500 stands for zero in the data rows.
Each pair is two rows. How far apart are they, by a hidden measure? 0 means very close, and 40 very far. Two or three weighted sums of its numbers give each row a place; it is the straight-line distance between the places.
399 678 576 455 621 456 350 551 396 648 511 497 606 380 423 359
332 521 445 439 577 581 463 511 611 550 586 378 571 399 531 497: 33
530 401 520 603 412 339 493 377 485 385 318 552 318 533 330 673
489 501 512 526 462 485 473 490 472 547 420 622 489 407 394 493: 26
487 493 519 577 558 482 406 557 527 573 419 478 453 432 497 450
544 549 474 536 501 381 532 455 475 438 408 549 500 470 331 493: 2
605 370 396 441 415 441 595 394 380 431 346 529 465 442 471 573
606 357 358 412 437 648 625 386 459 408 421 555 495 543 534 498: 30
492 475 549 652 464 406 386 536 587 549 461 462 408 512 461 543
433 709 534 532 672 470 390 602 424 607 613 448 587 487 513 312: 21
385 523 441 416 491 716 542 486 563 523 624 456 542 455 618 507
551 325 491 489 359 469 527 371 631 323 324 529 328 483 424 725: 8
379 507 597 523 421 417 506 485 579 455 570 435 525 493 445 592
618 396 552 450 402 438 635 418 389 314 433 672 392 643 438 519: 35
359 662 488 341 591 499 445 558 325 573 525 486 650 337 528 370
494 508 570 496 455 462 481 487 504 513 508 538 516 485 480 452: 12
386 484 400 429 583 612 526 443 577 501 525 374 607 438 536 570
450 649 537 569 592 441 452 619 503 561 649 440 519 546 593 379: 3
556 317 480 516 294 494 587 364 420 365 358 559 376 540 491 647
572 501 465 503 535 582 591 544 405 523 530 578 541 561 590 459: 19
564 577 585 573 526 416 456 555 495 498 545 508 502 630 488 438
484 577 602 555 560 479 418 630 566 491 645 451 556 572 554 443: 8
629 322 467 488 390 643 634 415 541 431 425 646 473 584 530 593
606 525 486 497 523 606 508 537 479 577 475 545 545 542 524 546: 26
613 388 506 477 360 454 649 451 376 346 372 626 436 598 473 545
510 518 441 401 628 552 477 515 477 603 524 461 577 416 578 468: 23
578 559 576 558 450 377 463 572 436 454 506 549 376 622 416 533
561 537 452 444 629 507 547 522 377 544 473 493 531 496 524 436: 14
555 423 474 498 492 576 554 498 533 488 479 520 429 578 583 423
367 603 481 397 651 560 508 501 432 569 526 409 670 386 504 417: 25
579 457 467 582 513 424 522 527 584 431 450 495 423 537 487 591
570 589 586 608 457 404 515 543 406 524 562 667 492 637 472 445: 15
480 471 485 543 465 372 394 463 500 461 365 487 421 437 369 532
484 429 588 553 415 353 459 387 645 418 347 432 479 420 313 764: 33
598 426 444 558 482 520 510 486 604 416 436 461 482 555 533 601
673 350 454 504 369 526 757 422 436 401 477 659 426 668 536 587: 25
554 365 411 555 482 638 593 486 603 488 504 513 515 476 665 557
551 500 597 589 485 342 395 496 584 379 414 477 543 450 310 699: 21
498 487 460 537 512 526 460 542 570 608 435 451 473 456 526 541
492 482 414 452 673 623 451 526 619 602 541 391 573 404 615 509: 22
347 495 477 532 435 448 279 430 576 597 384 405 422 242 240 668
627 409 354 428 549 761 663 522 504 553 512 500 568 511 701 457: 10
443 618 494 556 639 556 488 623 491 649 600 450 614 499 642 410
608 453 444 501 553 550 537 512 507 521 545 483 486 597 616 483: 24
584 418 547 624 394 424 574 534 483 448 519 580 411 693 550 479
398 560 487 450 545 616 469 541 569 537 611 363 570 392 599 476: 14
442 518 412 492 622 612 464 552 737 527 603 280 543 436 625 562
477 541 464 417 597 667 494 614 556 562 634 430 593 448 676 416: 9
688 276 487 484 323 641 759 360 535 310 474 656 445 697 581 632
502 555 494 552 592 387 356 470 681 457 401 318 518 375 301 693: 30
570 379 411 461 529 642 614 496 481 567 488 486 522 424 685 451
479 289 561 474 210 358 462 324 501 394 327 565 392 353 348 723: 17
403 566 565 523 514 498 356 519 604 516 578 375 463 483 521 534
553 430 416 422 535 671 582 496 428 561 480 493 513 488 643 388: 13
516 510 520 572 530 430 398 545 549 582 461 487 492 436 448 546
609 371 458 654 428 489 472 479 752 400 476 458 356 569 459 762: 19
597 382 495 562 462 512 573 498 597 476 487 499 436 591 598 573
572 490 594 561 454 420 484 525 497 466 542 558 383 677 518 470: 16
580 456 534 605 480 479 554 506 565 446 532 506 423 623 541 584
394 506 547 486 397 439 510 473 529 449 578 492 517 492 500 492: 13
510 526 563 504 520 539 548 562 387 545 539 566 520 493 574 392
566 564 537 543 513 484 529 517 465 499 496 557 498 585 475 434: 14
485 415 632 460 263 321 430 402 407 416 334 607 381 362 308 612
463 594 577 635 457 364 275 550 496 513 543 488 420 533 343 499: 16
557 536 522 587 486 339 499 519 420 510 406 581 447 468 387 492
524 488 532 617 486 475 408 476 684 505 469 423 519 505 394 603: 18
566 517 437 384 574 584 551 514 411 531 503 475 557 512 610 358
669 326 498 493 309 523 656 389 442 351 455 670 422 705 522 589: 28
402 703 578 463 575 412 459 638 397 595 576 554 630 438 489 344
500 598 600 615 437 328 386 571 483 479 548 558 412 638 433 490: 10
451 552 425 467 668 639 468 584 526 658 557 418 666 406 631 395
441 593 470 507 605 629 481 617 516 629 627 411 642 500 601 392: 9
441 618 593 580 538 369 388 631 511 579 650 488 495 550 531 442
439 390 712 433 263 303 402 339 381 444 210 608 441 267 281 674: 20
589 453 410 469 496 524 615 430 455 434 379 600 545 536 458 499
515 473 648 641 333 363 426 495 540 442 498 473 293 666 512 575: 34
619 416 406 505 553 621 592 490 554 516 484 559 517 536 581 490
474 637 509 489 659 536 477 610 423 627 602 451 665 409 612 307: 14
448 432 482 461 457 544 523 432 540 471 412 524 529 353 413 605
459 536 429 474 592 548 444 492 597 578 527 388 480 441 579 513: 7
459 431 458 399 455 500 627 451 380 463 425 485 495 416 550 484
365 554 400 469 547 466 411 492 557 529 480 482 522 362 397 483: 32
440 582 593 605 516 506 465 610 559 528 655 473 516 575 567 453
551 551 618 599 467 361 439 569 451 510 529 646 443 667 463 447: 12
363 514 630 505 331 389 448 427 470 428 477 542 405 440 381 483
429 633 580 607 532 461 413 612 551 559 628 485 488 531 555 409: 13
485 486 481 490 476 348 514 455 395 448 399 554 372 437 430 501
414 539 589 468 436 398 425 487 535 503 498 492 539 472 452 480: 20
584 416 362 562 523 630 495 442 675 478 442 439 483 521 461 614
459 551 571 490 527 472 518 467 548 459 589 428 613 505 489 506: 17
516 551 566 580 482 444 459 563 492 562 503 562 481 482 440 401
453 551 606 429 466 407 488 427 383 500 445 562 572 423 358 448: 5
370 454 444 440 518 601 494 435 612 510 559 330 524 361 548 535
417 621 561 593 547 440 430 581 504 566 586 469 484 534 548 415: 12
428 499 512 558 516 523 434 576 593 548 630 387 515 517 693 480
528 500 523 603 443 449 435 480 495 446 449 545 444 531 414 524: 23
616 549 578 630 424 408 420 559 474 481 529 548 375 659 452 488
482 514 417 522 620 504 369 562 652 535 441 368 598 316 370 607: 14
487 529 535 541 624 545 503 608 520 605 639 425 557 540 662 492
622 374 443 447 374 513 623 407 450 361 422 643 489 580 418 581: 30
569 413 473 515 490 582 564 451 558 491 587 458 451 609 623 496
542 478 349 462 580 584 524 497 489 518 462 442 467 445 572 514: 5
411 639 454 457 637 531 393 619 574 606 607 395 604 411 558 447
469 431 583 502 461 485 500 473 581 516 452 419 525 446 526 523: 8
440 425 523 417 333 492 544 397 473 436 413 542 478 467 447 532
615 326 530 600 303 512 604 463 521 362 513 620 399 673 516 566: 6
411 417 457 456 413 580 477 497 653 493 527 350 560 444 549 650
597 490 555 538 478 523 586 513 479 517 527 575 473 630 513 463: 22
385 513 547 455 503 556 530 508 542 502 615 382 594 471 568 491
425 444 470 458 549 600 471 518 662 584 620 289 538 434 649 555: 2
422 665 468 427 637 494 454 552 493 560 535 436 664 407 483 447
380 537 497 466 550 499 381 536 565 610 629 455 525 419 555 442: 20
440 557 464 438 528 480 485 522 463 475 504 540 516 456 470 498
560 477 517 532 500 482 529 509 478 525 539 544 461 625 533 377: 18
440 475 501 561 527 412 368 507 661 556 476 351 484 373 381 655
611 468 455 580 467 542 624 530 464 514 538 627 461 642 526 404: 20
413 572 524 477 497 424 442 514 475 547 562 455 591 433 447 484
554 469 452 554 567 474 534 533 496 510 392 492 482 475 454 600: 11
608 386 481 571 457 463 580 466 592 392 481 575 415 660 487 587
460 378 579 548 317 358 396 353 590 419 315 522 436 352 319 722: 24
555 513 487 509 566 497 490 542 440 550 535 530 543 564 548 445
592 481 569 539 418 450 586 493 491 437 470 577 472 611 427 539: 8
598 420 410 514 505 625 520 549 547 531 522 492 498 555 607 459
393 504 532 471 495 539 479 527 622 530 575 386 461 477 565 509: 23
365 609 454 321 635 594 500 519 466 587 548 404 610 413 556 408
344 588 492 460 514 465 430 513 455 479 566 436 547 478 454 471: 13
448 562 453 461 541 446 494 462 439 447 486 506 576 465 364 472
406 494 528 456 410 368 514 469 306 437 415 604 449 477 373 466: 26
358 406 411 461 465 690 507 475 660 518 644 316 525 434 625 518
634 404 525 425 402 472 680 395 383 396 424 691 469 635 479 476: 14
573 534 576 580 402 329 546 457 366 434 397 648 450 589 345 474
477 713 494 399 737 515 455 596 317 699 509 484 619 378 524 266: 24
404 585 493 424 557 473 421 534 456 550 508 439 681 330 436 419
394 482 479 371 601 617 473 559 476 615 567 434 621 397 697 358: 18
445 536 467 484 515 543 519 488 539 467 507 470 520 488 437 544
591 455 392 443 590 623 572 494 469 553 539 531 579 570 586 428: 19
386 533 492 524 535 529 422 565 636 532 589 422 528 427 466 513
424 549 509 513 491 553 466 489 578 451 606 390 527 502 508 524: 6
648 423 533 541 360 482 644 404 410 327 454 678 433 673 492 509
484 550 501 508 590 517 418 552 501 599 506 416 503 395 534 424: 16
567 564 490 476 580 545 518 579 399 574 485 580 527 574 536 361
402 508 488 496 483 491 441 452 612 479 558 423 529 486 420 595: 20
560 451 533 563 454 499 476 500 540 468 476 514 410 543 443 601
441 600 550 577 525 480 440 612 491 548 663 469 479 561 589 369: 12
425 616 405 413 710 704 489 600 550 632 542 363 608 395 665 393
568 585 537 610 504 446 425 599 376 523 531 549 473 583 421 471: 17
603 480 541 586 449 501 544 484 523 470 570 530 439 660 544 523
468 538 526 499 623 581 472 585 563 618 644 374 549 461 653 483: 7
385 595 424 468 621 566 515 541 508 510 664 377 545 475 588 422
389 601 587 461 458 278 337 509 348 567 444 508 581 357 322 454: 31
278 589 519 359 479 467 386 483 426 507 451 471 545 311 432 374
454 469 657 609 359 403 447 522 522 476 518 509 413 543 435 519: 31
541 494 506 460 507 452 510 532 442 522 496 458 488 474 502 441
570 527 520 398 515 438 593 508 380 478 444 622 504 568 425 482: 4
429 633 606 604 598 383 381 651 481 555 588 429 546 522 565 456
667 428 500 492 371 479 642 424 403 325 444 678 398 663 499 567: 21
686 338 484 499 318 522 679 409 408 309 451 682 382 677 496 604
563 423 527 578 447 512 502 517 571 437 544 535 465 640 582 516: 13
572 558 538 533 520 427 521 516 470 497 527 578 453 565 471 443
557 558 607 644 477 379 483 527 470 493 516 561 401 599 354 556: 24
451 624 455 474 616 466 448 594 388 637 589 564 517 463 527 377
358 498 542 489 436 499 458 456 521 553 527 446 517 363 476 493: 6
488 281 464 439 437 462 494 448 498 506 401 377 446 384 589 605
426 518 531 467 391 402 509 411 430 425 461 597 465 456 398 474: 26
564 588 475 511 622 513 453 590 391 586 490 539 559 521 487 436
653 321 453 465 395 600 706 339 519 378 428 617 483 595 530 600: 19
367 583 513 443 592 542 491 498 512 524 586 410 541 494 580 403
449 631 555 538 555 511 440 622 437 635 651 488 547 501 603 384: 26
425 618 458 489 650 538 452 585 487 646 543 432 582 383 489 346
455 607 484 459 627 627 489 614 441 630 605 426 608 443 589 406: 23
609 402 513 559 472 610 571 508 536 493 560 522 464 631 631 545
449 504 481 532 549 664 487 514 604 560 603 404 491 469 625 456: 17
550 477 512 446 554 537 515 511 492 485 496 537 462 527 547 472
420 743 522 459 653 409 448 646 320 597 612 467 594 500 431 285: 12
598 330 492 453 384 482 668 447 417 351 436 653 382 673 518 580
463 581 534 512 586 550 467 625 498 600 614 415 568 470 585 417: 33
294 466 566 331 368 524 473 343 435 467 489 492 499 373 486 459
537 497 471 445 579 521 600 421 403 444 340 545 533 418 385 524: 24
438 668 555 531 666 426 421 651 368 597 630 453 565 449 541 313
531 596 481 402 648 510 503 522 364 559 422 515 604 389 383 409: 25
526 411 564 612 426 522 484 469 680 475 501 408 464 483 564 646
454 535 459 502 578 527 459 579 467 670 610 421 551 442 631 440: 3
534 598 640 558 476 266 423 531 431 537 435 576 546 501 293 471
367 478 711 604 299 231 303 504 488 507 453 509 387 435 323 618: 39
646 354 484 422 428 567 706 419 426 346 402 648 477 593 525 550
504 486 474 519 567 526 448 554 596 503 450 442 521 464 475 512: 17
541 385 492 543 462 546 525 513 596 508 487 453 523 441 555 611
611 559 458 494 608 501 542 571 276 581 475 596 508 549 509 384: 16
